128 stands for zero in the data rows.
Every row has a hidden score from 0 to 20. What is each row's score? 10 is about the middle.
array([130, 151, 105, 148, 121, 126, 118, 120]) -> 10
array([163, 165, 099, 184, 082, 138, 137, 155]) -> 20
array([150, 145, 126, 142, 116, 139, 122, 121]) -> 15
array([136, 111, 114, 125, 105, 128, 125, 153]) -> 17
array([141, 131, 140, 133, 106, 129, 134, 142]) -> 16
array([133, 109, 148, 100, 133, 139, 117, 122]) -> 11
array([137, 135, 118, 160, 112, 118, 133, 122]) -> 12
array([106, 160, 079, 154, 117, 088, 158, 107]) -> 1
array([122, 095, 179, 125, 125, 155, 074, 122]) -> 8
array([133, 123, 102, 126, 125, 140, 137, 145]) -> 14
array([100, 127, 148, 105, 148, 115, 128, 134]) -> 3
array([133, 152, 099, 138, 114, 152, 153, 138]) -> 12
array([108, 119, 147, 146, 144, 114, 093, 117]) -> 4
array([136, 123, 137, 149, 116, 122, 134, 118]) -> 11
array([130, 133, 137, 132, 163, 108, 145, 150]) -> 15
array([143, 131, 112, 132, 105, 157, 133, 156]) -> 18
array([156, 130, 107, 122, 079, 130, 162, 149]) -> 20
array([167, 189, 098, 183, 099, 177, 179, 118]) -> 16
array([133, 103, 132, 109, 105, 129, 136, 129]) -> 12
array([126, 119, 159, 114, 090, 132, 094, 171]) -> 18
array([106, 103, 128, 096, 149, 075, 124, 125]) -> 5
array([138, 142, 146, 161, 119, 141, 091, 131]) -> 14
array([100, 112, 112, 104, 159, 081, 142, 133]) -> 4
array([162, 140, 124, 143, 132, 158, 145, 124]) -> 18
array([154, 143, 123, 124, 134, 153, 142, 099]) -> 12
array([109, 113, 158, 116, 138, 098, 131, 149]) -> 9
array([154, 140, 105, 130, 101, 128, 171, 146]) -> 20
array([115, 092, 121, 109, 135, 119, 117, 134]) -> 8
array([104, 126, 131, 130, 148, 094, 131, 106]) -> 1
array([119, 134, 154, 139, 138, 119, 097, 135]) -> 10
array([091, 118, 143, 126, 140, 121, 121, 115]) -> 0
array([112, 114, 128, 123, 135, 131, 123, 146]) -> 9
array([142, 148, 135, 152, 098, 117, 122, 126]) -> 15
array([144, 169, 115, 179, 108, 126, 110, 102]) -> 11
array([088, 096, 135, 095, 172, 119, 112, 150]) -> 3
array([122, 132, 132, 120, 131, 142, 129, 096]) -> 2
array([110, 126, 121, 105, 182, 081, 127, 092]) -> 1
array([107, 134, 120, 131, 110, 140, 171, 130]) -> 2
array([105, 106, 180, 117, 140, 117, 089, 133]) -> 6
array([121, 112, 138, 108, 137, 157, 100, 116]) -> 6
array([118, 131, 129, 112, 147, 106, 147, 108]) -> 4
array([121, 109, 126, 120, 136, 151, 111, 160]) -> 13
array([130, 144, 113, 128, 125, 145, 117, 121]) -> 9
array([167, 190, 088, 170, 087, 171, 177, 118]) -> 17
array([113, 114, 121, 096, 166, 120, 134, 118]) -> 4
array([132, 121, 102, 118, 168, 100, 134, 100]) -> 8
array([126, 166, 120, 181, 134, 114, 122, 095]) -> 5
array([142, 133, 086, 127, 124, 136, 170, 145]) -> 16
array([132, 092, 153, 104, 078, 150, 109, 164]) -> 17
array([143, 156, 102, 155, 136, 105, 134, 109]) -> 12
array([147, 095, 162, 100, 143, 150, 080, 134]) -> 17
array([150, 123, 144, 137, 116, 158, 107, 171]) -> 20
array([116, 140, 124, 127, 122, 155, 142, 131]) -> 6
array([155, 128, 130, 138, 138, 097, 149, 148]) -> 20
array([102, 097, 121, 084, 104, 179, 139, 167]) -> 7
array([101, 123, 105, 114, 177, 105, 129, 104]) -> 0
array([130, 132, 132, 133, 122, 087, 113, 100]) -> 8
array([122, 132, 119, 112, 122, 103, 133, 126]) -> 9
array([102, 084, 185, 100, 124, 144, 072, 136]) -> 5
array([144, 188, 073, 168, 136, 127, 195, 111]) -> 10
array([135, 158, 111, 155, 129, 124, 152, 112]) -> 9
array([138, 136, 124, 134, 107, 133, 109, 137]) -> 15
array([120, 137, 134, 107, 154, 113, 115, 114]) -> 6
array([134, 151, 096, 138, 110, 106, 154, 134]) -> 13
